In the data rows, zero lies at 7.5, halfway between 7 and 8.
Here are some points:
15:14:7:11:15:15:6:15:0:4:7:1:15:5:1:0:5:8:0:15:0:15:6:15:0:0:12:15:5:0:15:0
5:6:7:3:8:9:11:6:10:5:10:10:10:8:5:6:10:8:8:9:6:8:9:8:7:5:9:10:6:5:9:6
6:5:7:9:6:10:12:10:12:8:14:2:6:6:7:3:5:7:6:6:9:9:8:9:8:11:11:8:6:5:9:10
3:10:7:1:9:8:10:6:13:4:11:1:1:7:8:5:4:1:6:3:3:5:11:8:6:5:9:7:8:10:11:5
4:4:8:6:10:5:8:8:12:7:4:12:10:9:8:7:9:8:8:10:8:7:8:11:5:8:6:9:5:4:7:8
5:6:11:7:6:5:3:7:8:9:0:10:7:5:11:10:10:13:9:8:7:8:8:7:9:9:5:5:6:9:7:10
3:9:10:8:5:4:4:10:4:9:0:15:7:7:8:10:10:10:9:11:7:8:8:5:8:4:7:5:6:6:5:6
10:7:6:8:9:8:8:7:7:4:10:3:8:6:9:7:4:6:6:5:9:7:8:9:8:7:9:8:7:10:8:7
9:8:7:7:6:8:7:5:7:11:3:8:7:5:8:6:4:10:10:6:9:9:11:6:11:5:7:7:9:8:3:6
12:9:7:7:0:10:7:11:6:11:15:8:10:11:3:11:8:5:11:11:9:9:7:2:5:8:11:15:7:12:6:13
8:10:4:5:8:7:9:9:10:7:6:4:12:7:12:6:11:9:8:10:10:9:6:6:11:8:2:10:6:11:10:8
6:11:5:8:6:10:10:8:9:9:15:3:4:10:8:6:7:5:10:6:7:7:10:7:7:5:8:10:8:11:10:7
5:10:7:5:10:6:5:9:4:8:5:9:9:5:9:9:9:10:9:6:6:6:10:8:5:7:8:8:8:8:8:7
13:11:10:10:9:11:9:8:3:9:11:8:11:7:9:7:12:8:10:6:9:7:8:7:6:4:8:9:7:8:6:9
5:7:7:5:12:5:5:6:3:8:0:15:12:5:12:4:12:13:9:8:7:10:6:8:7:0:3:1:8:10:3:5
10:8:11:7:5:5:6:8:6:7:12:9:8:12:4:8:7:5:5:10:11:8:7:8:5:10:10:6:6:8:8:8
9:10:5:8:6:5:10:7:11:5:10:0:7:10:9:5:7:9:8:8:7:4:8:8:8:5:7:11:10:3:8:9
7:7:6:10:10:11:7:4:8:8:11:7:5:9:9:5:7:7:8:4:9:8:7:8:10:6:9:7:8:7:6:6
8:10:9:6:6:7:8:9:7:5:6:7:9:6:8:8:10:10:9:10:7:6:6:8:5:9:8:9:4:9:9:5
10:6:8:8:3:9:5:10:10:2:15:3:4:8:4:9:6:3:6:7:13:8:10:7:5:13:10:11:8:7:8:10
6:7:5:10:9:8:9:6:4:7:11:7:7:6:5:7:7:7:4:6:8:6:10:8:13:7:6:12:7:9:7:9
6:5:8:8:6:6:7:9:4:9:4:14:8:8:7:10:11:12:9:10:8:9:6:6:8:6:6:7:8:7:6:10
7:8:7:6:7:4:8:10:6:10:2:10:14:5:5:9:9:12:7:10:7:5:8:7:10:9:8:13:8:8:6:7
7:8:11:14:7:7:6:3:9:7:14:3:10:5:3:14:1:8:3:10:2:4:9:10:8:11:9:11:11:5:9:3
8:12:6:2:6:5:9:7:11:5:11:2:9:9:7:8:9:7:7:10:9:5:6:10:10:8:9:10:8:5:9:3
4:5:9:5:11:9:8:9:14:4:7:10:11:3:7:7:7:4:6:7:9:10:3:10:6:13:10:3:3:4:12:5
10:6:8:8:6:9:12:6:9:6:10:4:3:8:3:7:4:4:8:7:7:7:8:10:9:9:9:8:9:5:8:11
15:13:7:8:4:8:9:3:2:9:15:0:7:8:8:4:2:7:10:3:10:8:10:9:8:5:7:10:11:9:7:11
3:10:4:8:10:9:7:10:9:10:14:11:6:6:10:10:3:3:4:3:5:5:10:7:2:8:8:7:5:11:10:6
4:8:11:6:7:7:6:8:5:6:2:10:6:6:8:8:11:11:6:10:3:6:6:8:7:4:5:6:8:11:5:7
3:3:8:8:11:7:7:7:7:8:6:11:8:7:12:5:10:6:5:6:7:9:7:4:8:7:5:3:4:7:8:7
10:11:8:8:4:4:3:7:6:10:7:8:8:7:5:9:5:10:8:10:7:7:9:8:5:8:6:11:9:11:6:8
10:8:9:8:7:10:9:5:5:8:9:6:6:6:12:4:8:5:9:2:11:10:6:6:7:6:9:6:7:6:9:9
7:6:1:6:8:3:9:5:8:12:6:10:9:8:7:10:11:10:8:8:5:9:1:6:7:2:7:8:8:6:10:5
5:6:4:8:7:7:9:9:10:5:13:12:4:7:5:10:8:8:9:7:6:6:9:10:4:9:7:11:6:9:10:9
3:4:7:10:11:10:7:5:12:6:6:9:8:8:8:5:8:6:7:6:8:9:8:6:13:5:5:5:7:6:6:4
11:11:8:7:8:7:9:0:7:7:4:3:9:9:9:3:8:10:7:9:6:7:7:9:11:4:6:8:9:8:8:5
8:9:3:8:6:9:10:11:9:8:10:9:7:9:3:5:5:7:9:9:7:8:5:8:5:8:7:6:9:8:10:9
6:10:3:7:8:9:9:7:7:11:11:3:9:5:11:5:7:7:10:5:11:8:6:8:5:3:5:7:8:8:8:8
10:9:7:5:13:8:8:1:2:3:5:2:15:7:15:0:13:7:7:1:9:7:10:3:13:6:3:4:10:6:5:6
10:6:10:8:7:7:5:5:7:8:1:9:7:7:12:7:10:14:7:5:6:7:6:4:8:2:4:3:8:5:5:6
2:5:8:8:8:7:5:11:11:8:7:15:10:8:7:10:12:8:9:12:5:7:8:5:6:12:8:9:5:8:7:4
4:5:5:6:14:11:8:3:9:2:5:5:10:7:13:4:12:5:10:3:9:5:9:8:12:5:7:5:7:4:10:4
9:10:10:8:6:8:9:4:5:7:11:5:6:7:8:5:4:6:8:5:8:9:9:10:8:6:7:7:7:12:9:7
8:9:12:8:5:6:7:6:10:8:7:8:9:7:9:9:8:9:10:8:7:4:10:8:5:6:11:11:5:7:9:6
5:9:7:6:11:11:5:4:8:7:5:7:8:10:7:4:11:10:8:7:7:9:9:8:8:6:6:6:8:6:9:6
2:4:6:9:10:6:8:7:7:5:5:8:8:10:12:7:9:7:5:9:4:7:8:9:8:8:8:2:8:7:8:4
7:5:12:10:6:12:7:9:10:7:7:6:4:9:9:5:7:5:11:7:10:9:7:10:6:12:8:9:5:4:6:11
8:10:11:7:6:7:5:5:8:9:4:7:8:9:8:8:12:11:5:11:8:7:3:7:7:8:8:8:5:8:9:7
5:8:11:7:7:3:5:9:2:10:0:15:15:5:12:9:15:15:8:13:4:8:7:5:7:7:5:6:6:5:4:4
9:9:7:4:7:8:10:6:8:7:14:1:5:12:5:5:7:7:9:9:7:9:8:6:8:7:8:10:10:9:7:9
7:3:7:11:8:9:8:6:8:8:9:5:4:6:10:5:4:4:8:5:12:9:8:6:8:7:7:8:7:8:9:6
7:5:7:8:10:9:7:8:6:8:6:13:6:9:10:4:9:8:8:5:10:11:4:6:8:4:3:5:9:6:6:8
8:6:9:7:9:5:6:11:5:5:3:8:10:7:7:9:12:9:7:8:6:9:9:7:7:8:9:5:8:5:9:5
5:6:10:11:11:5:3:8:10:6:5:15:11:8:9:10:11:14:9:9:5:12:4:6:9:8:13:8:5:6:2:7
6:5:6:10:7:9:9:11:11:8:10:11:3:12:7:9:8:7:8:9:8:10:7:6:5:12:9:6:9:8:8:10
10:6:9:11:7:12:10:8:10:5:10:4:5:3:3:5:8:5:10:3:9:9:11:8:11:13:9:11:9:5:10:12
7:7:5:5:14:8:10:3:7:4:2:9:12:8:12:4:12:9:6:7:9:5:4:7:12:7:6:6:6:7:7:4
5:5:9:6:10:8:5:11:7:9:7:12:6:8:10:11:8:7:7:7:7:9:7:7:7:8:6:3:4:8:7:5
11:10:10:4:5:2:4:10:4:8:0:11:8:7:9:9:9:12:11:10:7:9:6:5:4:5:7:5:10:11:5:6
4:6:6:7:10:11:7:5:9:4:11:10:11:9:9:6:12:8:11:7:6:7:7:6:7:8:7:12:6:6:10:5
9:10:8:8:8:4:9:7:6:9:5:6:10:9:6:9:7:10:8:9:7:5:8:10:10:6:6:8:7:9:8:5
12:12:8:6:4:6:8:10:8:8:14:2:7:10:6:10:0:5:7:6:9:6:9:10:6:7:7:10:8:10:7:10
5:6:8:6:6:2:6:9:4:10:0:12:9:8:4:13:7:9:6:13:5:6:8:6:7:7:7:7:8:6:5:7
7:8:8:9:10:8:9:3:6:6:4:6:9:8:8:6:8:6:9:11:8:8:9:9:9:9:7:9:9:5:7:6
5:5:0:6:11:11:8:7:10:8:14:5:11:5:10:2:3:3:7:6:9:12:6:10:8:10:7:11:9:8:9:13
10:9:14:11:8:2:4:8:1:8:0:15:15:5:11:10:15:15:8:15:2:8:5:5:8:5:5:8:6:6:4:1
10:7:11:10:5:10:7:5:5:9:7:5:6:6:9:8:8:8:11:5:6:7:6:5:7:7:6:7:6:6:7:9
8:11:8:5:7:2:7:3:6:9:4:4:8:6:9:7:6:12:8:7:9:6:10:10:10:1:6:9:7:7:6:4
6:5:8:8:10:9:9:11:10:9:13:7:6:6:8:10:8:4:8:7:7:6:9:7:8:9:9:8:5:8:9:7
12:8:8:8:12:9:10:7:8:5:9:5:7:9:4:5:6:7:6:6:9:5:9:9:9:6:10:5:9:6:9:7
10:10:6:7:5:10:12:6:9:7:15:4:7:10:6:7:8:2:11:5:7:8:8:7:7:9:10:10:10:10:9:11
6:5:6:7:7:10:6:7:8:8:11:12:8:8:9:8:8:10:7:9:7:8:8:8:6:9:7:7:7:8:7:8
3:5:10:8:11:7:4:8:5:9:0:13:12:7:10:5:15:11:5:9:3:9:4:4:11:7:5:3:6:7:6:5
11:9:7:10:11:8:10:6:4:7:8:7:7:10:9:5:7:4:7:10:7:5:8:10:8:11:6:10:9:6:7:9
4:5:8:11:7:6:7:9:8:9:7:7:6:7:6:8:10:9:9:6:7:8:6:12:5:10:8:9:4:3:6:12
5:10:3:10:9:10:9:6:8:7:6:9:9:11:6:15:6:5:3:6:10:8:10:9:6:5:6:11:9:13:8:14
11:12:7:11:9:10:6:2:6:6:6:11:9:10:7:4:3:13:6:11:9:5:5:9:11:9:4:8:9:10:1:8
5:6:4:6:10:10:9:9:10:8:12:4:7:9:9:7:9:5:8:5:9:7:6:6:6:6:7:6:7:9:8:7
11:10:3:5:7:7:5:11:8:9:7:6:10:4:5:8:3:3:8:11:7:7:7:4:6:10:6:10:10:8:8:10
5:5:2:11:8:10:10:9:9:9:5:15:7:11:9:5:7:9:10:9:6:6:5:9:7:8:8:7:5:5:7:10
11:10:9:8:5:7:6:7:6:7:8:6:7:10:4:7:9:9:7:6:8:4:8:8:10:5:2:4:10:6:5:7
11:5:10:7:7:12:8:9:5:6:10:4:5:2:11:9:7:6:6:2:8:7:9:5:8:6:9:6:8:10:6:8
9:12:3:4:7:5:8:7:6:11:8:2:9:5:11:4:3:5:8:1:9:11:8:9:7:3:5:7:7:11:9:12
7:8:8:8:6:9:9:11:8:6:12:11:8:9:8:9:7:5:9:8:6:6:7:7:7:9:8:9:6:8:7:9
3:3:7:9:7:11:7:10:12:7:11:11:9:7:9:7:10:8:8:7:6:8:8:4:10:5:7:9:7:4:8:6
Then 16 other points, each followed by its number:
8:10:5:7:8:7:10:8:6:10:13:5:7:9:10:9:5:2:5:6:8:9:8:10:6:9:11:7:7:9:8:9 0
12:10:9:5:9:3:5:8:6:8:5:4:8:5:8:8:10:10:7:7:10:3:7:6:4:4:5:6:7:10:10:8 1
6:5:7:6:10:11:7:5:6:4:4:6:7:5:9:5:11:7:8:3:5:7:9:5:7:9:7:6:8:7:8:7 2
11:9:6:6:7:6:6:8:5:10:8:9:11:10:7:11:5:8:5:8:9:7:8:9:5:4:8:6:9:11:7:7 3
6:9:7:9:9:9:7:3:7:6:4:1:4:5:13:3:6:8:9:2:7:8:9:6:13:3:5:4:10:6:7:3 4
3:4:5:12:6:9:9:7:9:9:5:12:8:8:8:10:9:8:8:8:8:10:10:9:9:8:7:10:5:7:6:8 5
9:13:9:4:12:12:8:4:6:13:4:8:12:3:8:10:0:4:12:6:12:6:10:10:8:11:9:5:10:1:6:10 6
7:4:10:10:6:7:2:9:5:9:4:10:7:8:9:9:11:10:7:7:5:8:5:7:8:7:4:6:9:7:7:5 7
7:14:1:4:10:10:13:5:8:6:15:0:7:8:5:4:3:0:8:7:7:6:11:11:10:8:8:11:10:11:12:10 8
12:8:13:9:4:5:5:8:7:8:7:10:7:9:5:11:10:11:8:12:4:6:6:5:4:9:7:9:8:4:7:9 9
7:9:10:10:5:9:6:7:8:9:5:12:7:8:8:8:9:9:7:8:4:7:8:5:6:7:6:8:6:7:6:7 10
4:5:8:9:11:5:5:7:4:7:0:14:12:5:11:7:12:14:7:6:8:7:7:6:9:5:6:7:7:6:7:3 11
8:6:10:13:4:13:6:6:5:11:9:11:9:10:6:8:10:9:10:8:6:9:7:5:8:7:5:8:6:6:4:7 12
6:6:7:10:7:10:8:7:7:10:9:8:7:8:8:9:7:6:9:10:7:8:11:5:8:8:9:8:6:9:6:10 13
11:8:7:7:11:10:11:7:5:3:4:6:10:7:8:4:10:8:8:6:8:11:8:8:9:3:8:9:9:6:8:8 14
5:3:8:7:7:6:6:11:8:8:13:10:9:11:6:11:12:6:7:6:8:8:7:8:5:9:9:8:8:4:8:7 15
Which three of these numbered points are nearest to each point below, looking only along the 6 directions in which the first points spread most? Their numbers follow each, nearest first.
11:10:9:3:5:4:4:10:4:8:5:6:8:9:8:9:7:6:9:9:8:7:7:9:3:7:9:6:7:9:8:11 > 3 1 10
8:10:10:9:6:6:4:8:12:4:0:9:8:10:7:7:6:9:8:8:11:8:6:8:6:11:8:8:5:7:10:7 > 10 5 7
8:11:2:7:10:10:14:0:9:4:15:0:5:4:7:3:5:3:8:3:2:6:8:7:5:9:10:11:8:5:12:12 > 8 0 6
5:4:7:11:7:7:7:7:6:8:2:14:8:3:9:9:6:7:5:10:5:7:10:5:10:8:6:2:9:6:4:4 > 7 10 5
11:11:12:6:1:4:5:11:7:10:5:12:5:8:1:12:5:9:7:14:5:6:9:6:1:11:7:10:7:11:6:8 > 9 3 10
7:9:7:7:9:5:6:4:3:9:7:5:7:6:13:9:4:6:9:4:8:6:12:8:7:1:8:3:9:12:5:6 > 1 6 3
1:7:5:7:8:8:5:3:8:9:5:10:9:9:12:1:8:7:7:7:6:10:6:7:13:6:7:5:7:6:7:5 > 2 11 7
12:8:11:10:4:9:7:6:11:10:8:4:7:5:10:5:4:9:8:3:9:11:6:8:7:6:6:6:7:7:5:6 > 6 13 14
9:13:8:4:8:7:7:6:6:10:9:7:9:10:6:9:7:9:9:10:6:8:10:7:4:5:8:11:7:13:7:8 > 3 1 6
2:4:6:8:9:9:6:9:8:8:5:9:6:9:11:8:8:7:9:7:4:8:4:8:7:9:10:7:6:6:7:7 > 5 15 10
5:11:9:8:2:1:6:10:6:8:3:11:10:6:1:13:5:9:6:14:7:10:7:9:5:11:5:11:8:12:7:9 > 9 3 10
10:10:10:8:7:5:7:6:9:9:5:4:4:8:9:6:5:5:8:3:9:8:8:8:5:5:8:4:7:7:7:9 > 6 1 13
5:1:7:14:7:8:6:8:10:10:8:14:10:8:7:10:9:9:8:8:9:10:7:6:8:6:4:8:6:4:6:4 > 5 10 7
9:7:11:5:6:3:3:8:9:5:6:5:8:8:9:9:8:7:7:8:9:8:6:8:3:7:8:5:7:5:5:5 > 10 6 7
7:7:9:9:10:7:6:6:3:9:0:13:8:5:13:5:13:13:7:9:6:9:5:5:9:2:3:2:7:9:5:3 > 11 7 10
9:7:11:9:7:6:5:7:5:8:1:11:10:7:8:7:12:11:11:9:6:11:7:7:8:8:7:7:6:8:6:6 > 7 10 12
7:3:8:7:5:6:11:10:8:9:11:10:7:6:4:8:8:6:11:10:11:11:9:8:10:5:7:7:8:6:9:9 > 13 15 5
9:10:11:6:8:6:4:2:6:8:1:7:5:7:8:6:7:10:8:8:4:8:7:6:3:4:6:2:11:8:8:7 > 1 7 10
7:6:4:6:9:8:8:5:5:11:7:10:12:7:7:7:7:13:7:7:4:4:9:3:11:4:8:7:9:9:5:7 > 1 10 7
6:8:4:3:8:10:15:8:8:5:13:4:9:8:8:6:6:4:11:6:9:8:6:9:7:8:10:9:8:8:9:9 > 0 8 6
9:3:11:7:4:2:2:10:6:12:8:10:10:9:4:15:8:13:7:13:11:7:6:6:6:10:6:9:8:7:4:6 > 9 10 7
9:5:8:9:12:12:8:3:5:7:5:3:1:5:7:3:6:10:10:3:8:8:7:6:11:2:4:3:12:7:7:3 > 4 2 14
7:1:8:7:10:6:10:7:9:7:5:13:9:9:6:6:8:8:7:12:11:10:5:7:8:9:7:7:6:4:5:10 > 5 10 7
12:10:7:7:8:5:7:7:7:7:3:9:10:4:4:10:10:9:8:6:8:1:9:6:7:5:6:8:7:8:6:8 > 1 3 10
5:6:6:10:10:10:8:5:8:8:6:8:8:7:13:4:9:6:9:5:8:8:6:9:10:5:7:5:7:4:7:8 > 2 14 6
4:9:11:6:9:6:5:6:7:6:0:11:8:6:11:6:13:14:9:9:5:9:6:5:8:5:3:3:7:12:4:3 > 11 7 10
8:11:3:12:3:10:11:10:9:9:13:3:1:9:9:9:4:7:10:5:8:5:5:10:3:7:9:8:9:7:11:9 > 0 13 6
10:6:7:10:2:8:5:8:5:11:10:9:4:8:6:12:2:6:7:8:10:9:10:6:8:9:8:7:9:9:5:10 > 13 12 3
6:4:8:8:8:8:7:10:11:6:8:8:7:8:7:11:5:6:6:7:7:6:7:10:6:9:9:7:4:7:10:8 > 15 5 13
2:4:9:7:13:9:6:10:7:6:0:15:10:5:11:9:12:9:5:9:4:8:8:6:10:6:4:6:5:7:7:4 > 11 7 5
3:6:8:9:10:9:9:9:10:8:1:11:4:9:9:7:9:7:8:8:6:10:8:8:6:6:5:4:8:7:8:7 > 5 2 7
11:10:8:9:7:9:8:4:5:8:11:5:4:8:7:8:4:7:7:6:11:8:7:9:8:7:7:7:9:6:5:9 > 6 13 0
9:5:8:15:8:13:9:6:7:8:12:15:7:6:4:9:8:12:9:6:6:7:10:5:8:3:4:10:9:8:4:10 > 12 13 10
8:7:8:9:6:5:5:12:7:9:3:10:10:9:10:8:12:10:8:8:7:9:6:5:6:6:7:6:6:6:5:6 > 7 10 5
5:3:3:6:14:9:10:5:9:6:10:12:10:7:15:2:9:7:5:2:12:8:4:9:9:8:6:5:6:3:8:6 > 2 14 4
10:5:8:5:8:6:7:7:4:10:3:12:10:9:6:9:11:8:8:11:7:6:5:7:9:11:11:6:5:9:8:9 > 10 7 5
5:15:7:0:15:0:9:6:13:0:1:0:10:7:15:3:10:2:2:4:9:3:7:15:4:8:13:0:5:11:15:0 > 4 2 14
10:13:8:11:7:9:5:3:4:6:5:6:7:8:8:7:4:12:9:8:3:3:11:9:10:6:6:7:9:10:6:6 > 1 6 3
3:4:6:9:12:9:8:7:6:8:3:11:5:7:13:6:6:7:4:3:9:9:10:13:11:8:6:4:4:5:3:9 > 2 5 7
14:13:6:9:9:9:10:6:5:6:6:9:5:8:10:7:7:8:10:4:7:10:8:7:7:10:8:7:10:6:6:14 > 6 13 12
9:6:9:12:6:9:7:8:4:8:9:11:7:7:5:9:6:10:10:9:8:11:8:10:7:8:8:8:12:7:7:7 > 12 13 10
6:3:4:8:9:6:8:9:7:8:8:12:8:7:8:9:6:6:6:8:8:6:7:9:7:8:7:6:9:8:7:9 > 5 13 15
12:9:6:4:6:8:6:9:7:8:9:4:5:8:6:8:2:7:6:7:12:4:7:7:12:5:5:7:6:5:7:9 > 6 0 1
12:11:11:7:0:1:5:14:9:10:11:6:6:14:0:15:5:8:7:15:7:1:7:3:2:13:10:11:6:9:8:12 > 9 3 13
8:11:4:8:7:8:10:5:6:6:7:2:8:9:7:5:6:8:9:7:8:6:8:8:7:4:5:7:9:5:7:8 > 6 1 14
5:4:4:7:10:8:7:6:8:6:5:5:6:6:12:2:12:10:8:4:9:11:7:6:9:5:6:6:6:8:7:6 > 2 4 14
3:12:10:10:6:7:15:11:8:7:4:10:9:10:6:4:4:6:9:7:9:6:13:8:4:9:5:6:9:9:12:10 > 13 0 6
10:9:11:7:1:3:5:9:5:8:6:9:7:9:5:9:4:8:8:10:5:8:7:7:6:7:9:8:7:6:5:7 > 9 10 3
5:8:6:5:4:14:13:6:13:8:15:5:5:8:12:3:6:3:10:7:6:8:11:8:6:7:11:9:7:9:8:12 > 0 13 8
4:4:10:4:8:2:5:4:6:9:2:14:12:5:7:8:12:14:6:12:5:8:4:3:9:4:6:5:6:8:4:3 > 11 7 10
6:3:8:11:5:11:7:12:8:9:11:8:6:8:5:7:9:6:6:6:10:11:9:3:8:8:8:11:6:10:4:12 > 13 15 12
9:11:7:9:8:11:13:7:15:4:15:1:6:6:3:6:4:2:6:8:10:8:6:5:10:9:7:10:10:8:11:3 > 8 0 6
9:9:4:7:9:9:11:5:10:8:15:5:6:11:5:9:4:5:8:8:8:6:10:9:7:10:9:9:9:9:10:7 > 0 8 13
7:8:9:10:2:9:8:12:6:9:10:10:5:10:7:12:4:5:9:7:8:8:10:9:4:10:9:9:7:8:7:10 > 13 15 0
2:6:9:10:5:11:6:11:13:5:10:6:6:4:5:8:7:6:7:7:7:10:9:7:7:12:6:11:6:4:8:8 > 15 13 5
11:13:8:7:7:5:8:9:5:9:3:6:9:10:7:8:10:11:8:12:7:5:8:5:8:4:6:10:9:8:5:8 > 1 3 10
3:1:0:10:15:10:8:10:13:7:7:8:13:8:15:5:12:6:8:6:12:8:10:12:15:10:7:9:6:6:6:1 > 2 5 14
6:11:8:5:7:7:9:10:9:9:10:2:4:4:10:6:3:2:8:3:12:12:9:9:7:9:8:8:8:9:4:10 > 0 6 13
9:7:12:8:3:5:5:15:7:10:11:10:7:13:7:15:3:10:7:12:9:7:7:7:5:11:11:11:8:8:5:10 > 9 13 15
7:7:9:7:7:5:7:6:7:3:7:8:6:5:5:8:5:6:7:7:8:9:7:10:6:11:4:10:6:11:8:10 > 13 6 10
1:6:7:6:6:9:11:6:12:8:13:7:7:8:12:8:10:4:10:4:10:5:9:3:8:11:10:9:4:8:5:11 > 13 5 15
9:10:12:4:6:3:3:7:7:9:8:9:10:8:8:9:8:11:8:11:10:4:9:7:7:3:7:7:10:9:8:4 > 1 3 10
10:8:7:8:8:8:6:6:6:7:5:4:7:9:8:7:7:7:6:7:8:5:7:8:8:7:7:4:9:8:8:6 > 6 1 2
12:10:8:9:4:7:9:9:3:5:9:11:5:13:4:9:7:4:8:9:9:8:5:9:7:9:7:7:8:6:7:11 > 13 12 6
3:10:3:10:6:10:8:6:9:10:9:3:1:7:5:9:0:3:4:10:9:7:11:12:8:9:10:7:10:8:10:9 > 0 8 13
5:6:5:6:6:9:9:9:9:8:15:5:8:6:6:8:3:6:7:6:10:10:9:7:8:12:5:10:6:9:10:11 > 0 13 15
7:8:6:11:7:11:7:11:5:14:5:12:8:6:4:9:8:12:9:6:9:8:8:7:10:4:4:10:5:7:4:13 > 12 10 7
0:15:5:7:5:9:7:2:6:11:15:9:10:15:12:3:1:0:8:10:5:11:8:6:3:3:15:6:3:10:8:1 > 0 3 13
8:7:10:12:10:10:7:6:9:6:5:6:6:8:9:8:13:8:7:7:8:7:9:9:11:4:10:4:7:5:9:3 > 2 14 6
15:12:10:4:6:14:14:3:8:4:15:0:3:8:6:2:8:5:10:2:10:5:9:8:11:6:9:9:8:8:7:11 > 8 6 0
6:6:10:7:8:5:6:8:3:9:0:15:7:7:9:5:13:11:7:8:9:11:6:8:9:7:4:3:5:7:7:6 > 11 7 10
7:7:6:11:15:13:9:7:8:2:12:10:11:6:12:4:12:5:4:5:3:5:7:7:9:9:8:5:6:8:7:10 > 2 14 5
10:11:6:7:7:4:12:8:10:7:15:4:6:8:6:9:4:3:6:8:8:5:9:10:5:6:11:9:7:9:9:11 > 0 8 13
12:4:11:9:4:7:4:10:7:12:4:10:7:8:7:11:8:12:7:7:8:10:8:7:7:10:11:6:7:7:8:10 > 12 10 9
3:2:8:8:10:8:5:8:8:8:8:14:9:7:8:10:9:10:6:12:4:7:6:8:5:10:9:8:8:5:5:7 > 5 15 10
10:11:6:7:8:9:13:9:6:5:15:5:11:12:6:7:10:6:8:8:7:5:6:8:6:15:10:10:9:9:14:12 > 0 13 6
9:11:8:7:4:5:6:12:6:8:5:11:12:10:3:15:8:9:8:15:5:4:7:2:5:9:8:11:11:10:10:8 > 9 3 10
14:7:9:10:0:8:6:11:5:10:9:11:7:10:3:15:4:9:5:10:8:10:10:6:5:6:9:9:8:8:7:11 > 9 13 3
10:9:8:6:4:7:9:9:9:8:13:0:10:5:8:9:7:5:8:5:6:8:11:10:8:8:11:11:7:10:9:9 > 0 6 8
10:10:8:4:5:6:9:10:7:10:11:5:9:7:6:10:7:10:10:8:6:7:7:6:6:7:7:12:9:10:8:8 > 3 1 0
4:4:8:8:11:9:6:5:5:7:6:9:5:6:7:5:10:8:4:8:6:6:7:8:8:7:9:1:9:6:9:6 > 2 5 7
7:4:4:10:11:8:7:3:7:7:6:7:7:8:12:5:10:7:10:3:8:11:4:7:8:4:6:4:10:7:10:5 > 2 14 4
9:9:8:4:4:7:8:10:9:8:7:7:5:10:6:8:10:11:7:6:7:7:9:5:5:3:9:10:7:12:8:9 > 3 1 13
11:5:10:5:10:8:7:5:9:5:14:4:11:5:7:7:8:7:7:5:7:6:10:7:11:6:7:10:7:8:7:4 > 6 2 14
12:9:8:12:6:7:5:8:5:10:9:8:9:10:5:9:8:8:9:9:7:11:8:7:6:8:6:7:9:7:7:11 > 12 13 10
7:2:10:3:8:6:9:9:10:4:12:10:10:10:5:9:9:5:6:11:10:8:8:8:5:7:12:9:8:6:9:6 > 15 5 13
11:10:4:7:7:11:12:3:8:4:13:3:8:6:6:3:4:3:6:3:10:7:11:11:9:5:10:6:7:6:8:11 > 8 0 6
10:8:13:15:9:9:2:3:4:6:3:12:4:8:3:12:6:13:4:13:2:3:8:9:14:7:6:5:9:4:4:3 > 9 7 10
15:3:6:2:5:11:8:10:6:13:8:12:14:8:4:3:9:9:11:10:6:8:5:8:5:5:12:13:4:11:3:9 > 12 3 10
7:7:8:10:12:11:12:3:6:7:9:7:8:7:11:3:13:4:10:6:10:6:5:10:8:8:8:6:6:8:8:8 > 2 14 6
5:6:6:8:9:8:9:8:10:9:15:6:3:11:8:9:5:4:6:5:8:9:7:8:7:8:11:6:8:11:8:8 > 0 13 15
8:9:9:4:11:4:6:6:3:11:3:12:14:5:9:6:14:13:9:6:6:8:3:4:9:3:5:8:7:12:5:5 > 11 7 1
9:11:5:3:10:7:11:5:11:4:15:1:7:10:7:8:8:4:6:8:7:5:10:8:5:9:9:12:9:7:11:5 > 8 0 6
8:8:10:8:9:6:7:4:5:8:2:8:7:6:10:6:7:7:7:5:8:7:6:10:7:6:5:6:9:10:6:6 > 1 6 2
11:8:8:9:7:7:11:6:9:6:10:6:10:9:3:6:9:6:3:6:7:3:6:6:10:10:7:9:8:4:9:4 > 6 13 2
8:9:9:9:4:9:7:10:8:7:5:8:8:7:7:10:6:11:5:9:5:8:7:10:0:11:5:7:7:9:8:7 > 10 3 13
4:4:8:10:9:11:5:6:7:5:8:7:7:8:10:4:11:6:8:5:11:11:6:8:8:12:8:6:6:4:8:6 > 2 5 13
6:10:5:6:5:7:10:6:8:11:13:3:5:12:6:7:3:7:9:9:7:7:11:8:9:5:10:8:9:10:7:8 > 0 6 3
9:5:12:5:9:4:7:8:7:7:7:8:9:9:6:10:10:5:8:7:8:8:7:9:6:8:6:7:4:7:7:5 > 10 5 13
9:8:6:6:6:5:8:8:5:7:7:5:6:6:6:9:4:9:7:6:7:7:6:7:5:7:6:8:9:10:7:11 > 3 1 6
4:6:11:6:7:8:6:8:11:8:1:10:11:6:12:6:15:13:12:9:2:10:5:3:5:7:9:11:4:4:9:2 > 11 7 10
9:10:10:10:5:5:5:5:4:10:1:8:7:8:10:6:6:10:6:8:10:8:9:6:7:4:7:7:7:8:3:8 > 1 7 10
6:7:3:6:6:6:6:7:7:7:6:2:8:4:4:6:3:5:4:6:11:5:9:9:12:7:3:8:8:5:7:8 > 6 0 1
9:6:10:8:7:5:3:6:8:7:2:8:5:6:6:9:12:11:5:10:9:7:5:5:7:5:6:4:8:6:6:7 > 7 10 5
11:7:12:9:6:11:6:7:5:10:4:5:4:8:7:7:6:8:10:4:9:8:6:6:9:4:6:7:8:10:6:8 > 6 12 13
6:12:5:8:9:8:10:6:11:5:15:2:8:11:4:7:4:7:6:6:6:4:11:9:9:7:7:9:12:7:10:4 > 8 0 6
6:7:8:9:8:8:7:10:9:6:3:13:7:10:10:9:12:7:4:6:8:7:6:6:8:5:9:5:6:6:11:8 > 5 7 10
8:9:2:8:8:12:12:5:8:10:10:4:3:8:12:4:3:2:10:4:11:12:10:10:6:4:7:6:7:11:6:13 > 0 6 8
4:4:11:8:6:4:8:8:15:6:8:7:4:7:4:10:2:5:7:12:8:10:6:8:6:15:9:6:7:6:9:7 > 15 5 13
